which system made each run:
In the rows, zero is written as 128.
trace 1, V (6 x 48):
[[109 157 169 138 108  96  86 113 143 137 113 149 158 170  98  99 109 121
  139 124 167 157 159  98 100  99 140 121 111  85  95 118 145 155  91 182
  110 109  76  85 151 146 122 140 112 192 163 127]
 [120 134 167 130 120 114 102 103 128 128  94 130 190 164  98 100 117 131
  152 168 144 169 171  97 107 104 130 107 119  80 108 135 163 161  89 176
  142 107 100  84 159 149 131 118 100 179 136 121]
 [131 111 153 122 135 132 124  93 114 115  79 117 211 143 106 112 126 138
  160 201 122 164 172  99 118 113 121 101 123  89 127 143 169 157  93 158
  160 108 132 103 157 149 140  96  97 148 104 114]
 [141 102 129 114 146 148 150  93 106 106  84 107 211 118 115 133 133 150
  157 215  95 140 157 116 136 134 116 114 130 110 149 150 161 141 102 130
  174 114 168 128 146 145 145  85  98 107  75 108]
 [145  96 105 108 160 156 165 110 111 110  99 105 186  90 115 145 135 157
  143 198  73 113 135 135 148 158 117 123 127 141 158 154 149 122 116 100
  173 124 186 159 128 139 147  96 106  77  66 104]
 [144 101  92 109 156 156 165 139 125 120 123 117 136  75 112 149 132 156
  127 157  61  91 111 156 159 176 122 138 131 168 163 141 136 109 136  76
  158 129 182 179 107 132 141 112 122  69  75 106]]
trace 2, Q (6 x 48):
[[119 133 165 149 105 113  94 112 122 135 128 116 124 170 176  99 137  91
  130 105 196 162 137 104  91  76 122 111 133 104 107 122 112 141 124 183
  110 140  93  90 152  98 119 146 134 180 164 153]
 [116 137 172 142 107 112  92 103 126 132 111 121 155 171 140  94 128 107
  139 132 183 170 154  94  93  84 127 107 126  87 102 123 135 151 106 187
  122 124  92  86 158 124 124 134 120 185 158 136]
 [114 136 167 130 117 108  99 104 127 128  97 130 184 165 105  94 122 128
  147 154 154 167 165  97  99  98 130 106 119  85 106 130 154 157  89 180
  132 111  95  88 157 145 131 124 103 180 140 120]
 [116 141 160 120 127 112 111 101 130 122  90 136 206 145  78 104 116 148
  154 177 119 146 167 102 111 116 133 115 111  90 116 135 162 152  78 164
  145  98 113 103 150 160 140 114  94 163 119 102]
 [123 142 139 113 137 117 123 103 132 118  88 142 210 122  64 117 120 163
  151 190  92 122 155 117 125 141 135 119 107 108 132 141 164 146  76 141
  154  95 138 125 139 166 147 106  89 133  96  88]
 [128 130 121 106 151 128 139 116 128 114  97 134 196  98  62 128 117 168
  142 187  68 102 141 133 141 159 136 124 110 123 146 142 160 133  89 113
  156 102 160 148 126 164 149 107  93 107  81  84]]
trace 3, Y (6 x 48):
[[101 167 136 105 141  88 120 114 132 120 114 151 192  90  61  97 124 172
  116 157  81  84 132 135 103 148 151 132  98 122 136 130 130 121  65 128
  129 103 144 142 121 158 149 141  88 117 102  71]
 [113 157 121 102 150 100 133 131 131 119 124 145 170  70  67 108 130 170
  107 146  68  69 116 152 116 161 150 135 102 145 149 134 124 109  83 104
  127 117 163 162 111 146 148 144  94  92  93  77]
 [119 139 105 105 154 116 142 142 128 123 134 136 137  61  91 121 130 159
  100 130  66  66 101 164 130 172 142 145 112 164 156 131 119 104 110  83
  130 129 173 177 105 133 144 143 109  79  93  87]
 [133 126  96 115 147 133 147 155 133 131 149 128  98  70 120 140 135 142
  102 111  80  69  93 167 144 173 134 148 120 176 155 130 109  97 144  76
  129 137 167 181 100 121 135 142 132  76 100 109]
 [139 115  95 129 141 147 146 158 133 136 157 122  68  95 150 152 133 123
  103  89 108  93  91 161 155 159 128 149 135 178 143 126 103 103 168  79
  123 150 150 172 103 106 126 142 151  86 121 136]
 [140 106 104 140 129 153 138 159 132 146 165 113  47 121 176 156 131 104
  109  75 140 124  98 148 151 140 120 144 141 168 131 121  99 116 186  95
  117 158 130 151 118  89 116 148 162 109 143 159]]
trace 4, Z (6 x 48):
[[120 156 148 154  99 110  83 151 155 157 153 150  59 172 140 125 110  97
  120  59 189 144 123 120 128 109 139 141 119 124  89 107 119 140 151 153
   92 134  61 104 133 113 110 156 151 189 193 158]
 [116 166 133 137 111 104  97 177 166 163 161 169  44 135  94 133 100 119
  105  49 137 108 107 145 148 145 154 158 108 140  97 102 126 128 149 112
   91 131  78 127 113 139 113 166 141 163 181 144]
 [124 168 106 122 127 112 120 175 170 149 153 178  69 102  65 149 101 152
  110  79  90  76 103 159 166 178 159 166 101 153 120 112 136 116 137  84
  112 118 112 153 100 157 127 150 128 123 144 115]
 [130 144  98 110 150 129 145 158 151 132 133 155 117  78  60 152 109 167
  117 126  56  69 110 162 168 190 150 152 105 157 146 126 147 115 123  69
  138 114 153 176 103 158 136 131 116  91 104  99]
 [138 107 100 104 161 150 165 129 123 119 110 120 168  74  88 143 128 164
  131 176  53  92 125 149 156 177 128 133 121 153 162 144 146 119 121  79
  162 120 184 173 116 146 147 105 108  72  68  95]
 [145  90 106 113 158 158 166  98 100 102 100  93 195  96 145 142 149 145
  144 211  86 123 140 127 135 143 107 112 137 136 165 157 138 124 117 110
  173 131 189 155 133 124 150  93 109  72  62 110]]
trace 5, U (6 x 48):
[[160 104  93 133 132 177 141 175 165 155 125 150  75 149  74 191  81 133
  153 118  93 140 137 136 214 178 128 148 131 145 113 121 182 152 178  80
  152 110 100 141 120 158 118 100 149 135 135 151]
 [162  86  83 115 154 184 170 148 140 126 111 120 121  96 103 177 116 151
  147 161  60 109 123 148 196 181 115 141 140 166 152 142 161 128 162  67
  172 120 168 172 111 145 135  87 138  83  81 123]
 [145  86  96 105 163 163 172 108  97 106 114  92 171  75 156 147 154 149
  130 193  77 105 123 146 138 157 110 122 139 158 170 156 122 110 131  88
  168 144 206 171 123 112 148 103 113  53  57 111]
 [119 111 131 117 151 117 150  79  75  91 120  81 198  85 192  96 179 131
  111 178 127 114 120 131  69 108 118  99 135 130 169 151  84 104  96 139
  134 153 197 147 136  88 145 130 109  68  74 103]
 [ 98 139 167 128 128  85 107  84  84 105 124  98 183 120 181  62 165 114
  102 141 169 136 127 118  43  74 127  95 122 100 136 135  81 117  85 181
  107 151 151 108 148  92 137 159 107 130 125 114]
 [ 99 161 181 142 104  77  78 108 122 134 130 132 143 163 147  71 137 105
  114  97 193 152 138 105  63  76 141 113 113  93 101 118 103 139  93 197
   91 133  84  84 147 110 125 170 118 186 173 130]]

runs to name:
trace 6 (5 x 48):
[[132  84 143 126 141 146 143  78  82 101  97  79 206 135 179 107 155 116
  144 193 146 168 150 103  94  93 105  88 146 106 150 149 126 138 112 158
  151 140 164 113 157  99 136 103 116 112  92 128]
 [125 108 121 111 156 127 157  83  84  96 109  90 204  83 164 111 164 143
  123 196 107 114 130 133  93 128 118 105 131 132 168 156 108 108  98 125
  152 141 199 151 135 109 148 116 103  68  67 101]
 [116 129 109 102 161 114 150 115 102 108 125 115 173  53 125 115 151 163
  101 164  72  72 106 158 109 158 137 131 115 156 169 146 100  96  99  93
  135 141 200 177 117 115 151 140  98  58  71  84]
 [115 150 100 104 153 107 138 152 134 127 146 144 117  55  87 124 130 164
   93 109  65  53  90 171 134 181 149 149 105 171 152 127 111  96 117  79
  121 130 169 183  96 135 141 154 114  77  99  88]
 [124 169 104 121 127 112 124 173 161 146 157 171  65  93  73 148 104 149
  103  77  92  71  95 165 161 176 158 166 105 158 123 113 123 108 139  79
  107 124 120 165  97 149 126 153 131 113 141 117]]
 : V
trace 7 (5 x 48):
[[152 118 107 139 119 166 123 179 176 161 132 162  60 158  69 184  77 130
  149  97 105 141 135 132 213 171 133 154 126 141 100 114 183 156 176  94
  138 109  77 128 118 163 114 112 150 162 157 156]
 [160  96  82 123 147 179 164 159 149 134 123 136 102 115  95 190 103 144
  149 144  72 117 126 146 207 182 119 146 135 159 142 134 170 134 168  65
  164 116 146 164 112 149 125  90 142  95 100 134]
 [154  81  86 111 162 171 177 125 112 111 116  99 150  77 136 159 142 151
  134 183  65 107 117 151 164 171 111 133 141 165 167 151 134 112 143  74
  173 137 197 176 117 123 145 100 122  55  64 113]
 [126  98 118 113 156 133 161  87  78  93 117  80 191  78 186 115 174 134
  116 186 110 112 119 136  90 122 113 106 135 139 174 156  94 104 110 123
  148 151 207 155 133  94 147 121 113  59  64 106]
 [104 126 154 123 137  96 123  77  75 100 125  89 191 104 192  71 172 115
  103 157 161 131 125 119  45  81 123  94 127 114 151 142  80 108  89 169
  114 153 170 118 146  84 139 150 106 102 107 112]]
 : U
trace 8 (5 x 48):
[[158 106  83 124 142 179 156 167 156 141 131 141  89 117  89 190  99 144
  148 130  74 109 121 151 210 188 124 155 129 163 138 129 165 133 170  63
  156 116 138 165 112 154 126  98 147  99 109 136]
 [154  83  83 110 160 174 177 135 119 118 120 100 136  77 133 163 137 153
  132 169  60 100 112 156 170 176 111 135 142 171 167 146 137 111 153  69
  170 135 195 181 112 126 144  95 128  59  68 114]
 [133  94 109 112 156 140 163  91  83  95 121  78 182  79 186 122 172 137
  117 183 107 110 118 138  97 129 111 108 140 149 174 154  95 104 116 113
  152 154 208 162 132  90 145 118 115  56  64 108]
 [110 120 152 121 140 102 129  78  72  99 124  82 189 104 201  75 175 116
  105 158 156 132 122 123  50  83 118  93 134 118 157 142  80 106  94 161
  119 156 177 124 142  80 139 147 109  93 101 114]
 [100 146 179 136 112  83  89  95 103 121 129 112 158 144 169  61 152 103
  108 115 189 150 135 108  49  71 128 103 121  96 115 124  95 128  91 198
   99 142 112  92 148  96 129 164 115 167 152 126]]
 : U
trace 9 (5 x 48):
[[126 144 103 129 130 126 126 173 151 146 166 150  51 100 120 150 117 128
   95  64 114  84  91 164 151 166 144 161 118 170 129 113 107 106 159  81
  106 142 127 164 100 123 123 157 148 107 143 134]
 [125 143  96 113 145 119 138 157 140 132 152 143  95  70 104 138 131 149
   95 101  79  61  91 169 142 177 147 153 110 174 148 124 108  98 132  75
  120 135 156 180  98 128 134 150 127  81 110 104]
 [122 129 102 107 158 124 149 134 117 118 130 126 148  56 105 124 137 160
  101 144  63  68 104 165 127 171 142 135 113 165 164 137 115 100 108  81
  136 133 188 181 108 125 146 139 111  64  80  89]
 [125 118 113 105 162 125 156 102  99 102 113 106 189  71 127 122 150 157
  117 186  78  95 122 144 112 148 126 121 120 142 167 151 117 105  94 104
  150 136 198 164 123 123 151 120  97  68  66  87]
 [128 107 133 116 148 127 148  79  87  95  99  95 215 102 150 110 157 142
  134 202 113 126 140 122  93 118 119 101 131 117 160 154 122 121  92 135
  155 134 188 136 140 117 149 109 102  86  73 104]]
 : Z
trace 10 (5 x 48):
[[ 95 179 129 106 138  76 115 141 139 127 144 161 137  69  71  97 128 165
   91 103  82  62 105 156 101 155 160 147  96 145 135 121 106  98  84 111
  105 116 143 157 104 147 144 168 101 109 120  80]
 [107 163 125 102 148  93 131 127 134 119 117 151 180  73  53 104 121 173
  110 147  66  76 124 146 113 164 154 136  97 135 146 133 135 115  72 109
  131 105 157 154 112 160 147 142  88 100  94  73]
 [124 135 126 100 151 120 141 105 121 113  96 136 213  92  69 118 126 170
  135 192  71 102 145 131 124 154 137 122 108 121 146 147 153 131  80 117
  156 105 163 146 131 159 152 112  84 101  78  81]
 [138 109 130 116 148 142 144  91 111 105  82 115 218 119 103 128 130 150
  159 218  96 138 160 111 128 133 118 106 127 105 145 153 164 142  92 135
  170 111 161 125 146 150 148  86  96 114  77 102]
 [145  84 142 130 137 159 139  87 102 113  84  92 201 156 144 125 130 119
  165 199 136 183 168  98 126 104 101  94 144  98 131 149 164 156 118 155
  167 122 138 103 159 129 136  89 112 140 102 132]]
 : Z
trace 11 (5 x 48):
[[149  88 142 152 109 163 120 115 125 134 115 101 114 189 178 139 130  89
  162 135 184 192 150  96 138  92 102 112 152 108 110 132 141 154 159 164
  142 136  99  94 153 112 117 104 151 168 150 171]
 [146 113 146 151 108 153 110 124 142 139 107 129 126 200 135 147 106 101
  170 139 175 190 164  92 150 101 114 120 137  93  95 124 166 167 145 160
  142 116  77  87 156 137 116 100 140 188 156 164]
 [129 134 147 140 112 136  99 131 154 145 107 152 142 187  81 144  93 121
  164 141 149 176 166  96 155 120 133 124 119  89  91 122 183 170 123 153
  137 100  71  90 153 164 120 109 125 191 156 142]
 [122 156 145 126 120 114 103 136 157 139 108 171 152 159  42 135  87 145
  151 137 115 142 158 108 151 140 150 132 106  95 101 118 179 159 106 140
  131  91  81 104 137 180 125 118 109 176 148 118]
 [110 177 135 112 127  96 115 138 156 132 116 175 160 120  30 121  99 166
  136 140  87 100 140 128 138 152 157 140  98 111 116 121 162 140  84 125
  127  88 107 126 120 184 135 127  98 145 129  90]]
 : Q
trace 12 (5 x 48):
[[147 100  89 114 152 160 163 150 130 127 134 114 106  82 129 156 133 142
  121 133  75  89 104 159 165 174 120 145 133 177 156 138 127 108 155  71
  150 135 174 177 103 120 136 117 138  72  89 120]
 [154  93  88 130 140 169 155 162 137 141 147 119  64 112 142 174 120 118
  122 104 103 118 106 155 181 167 118 144 140 172 142 128 128 120 183  73
  140 144 143 164 112 113 122 122 157  94 117 151]
 [152  97  99 142 124 172 136 166 146 149 155 124  42 141 158 171 114 100
  126  79 139 143 109 140 179 149 118 145 146 161 121 117 129 130 195  93
  127 149 110 143 119 107 109 131 170 125 150 170]
 [144 113 122 152 108 155 115 158 150 154 155 128  39 166 168 156 116  90
  132  68 170 153 114 127 159 122 119 142 144 147 103 115 121 136 187 125
  116 144  85 121 127 103 107 137 170 155 173 177]
 [131 130 142 155  98 131  96 138 146 149 148 129  65 179 175 133 123  84
  132  76 198 163 130 110 130  99 124 135 138 124  96 115 114 141 159 160
  105 141  75 100 141  99 107 144 157 178 180 171]]
 : Y
trace 13 (5 x 48):
[[143 120 105 143 120 156 126 177 163 160 153 146  36 146 119 167 101 113
  127  69 128 133 112 141 184 156 130 154 134 155 108 110 140 134 187  95
  119 134  91 137 114 128 110 137 160 145 161 163]
 [129 139 130 149 107 130 102 167 159 156 158 147  41 157 138 144 108  99
  121  52 165 139 114 132 153 127 134 148 129 141  98 106 123 134 172 127
  101 137  75 120 123 116 106 153 160 166 183 164]
 [116 154 150 152 101 107  84 142 146 149 154 142  70 168 155 115 121  95
  116  64 194 144 123 117 111 101 137 138 120 122  94 110 105 133 142 160
   92 141  74 104 138 104 112 165 148 178 186 156]
 [103 157 166 143 104  89  83 116 126 136 142 126 119 155 161  85 136 101
  112  90 197 146 130 113  71  82 137 120 118 105 104 118  97 132 109 184
   92 139  90  98 148  99 120 167 124 174 168 137]
 [100 148 175 130 120  85  94  95 106 119 122 115 172 134 155  63 149 114
  111 128 173 145 134 111  54  80 133 105 119  96 121 128  98 128  83 187
  104 138 120  97 150 103 133 160 108 155 140 116]]
 : Y
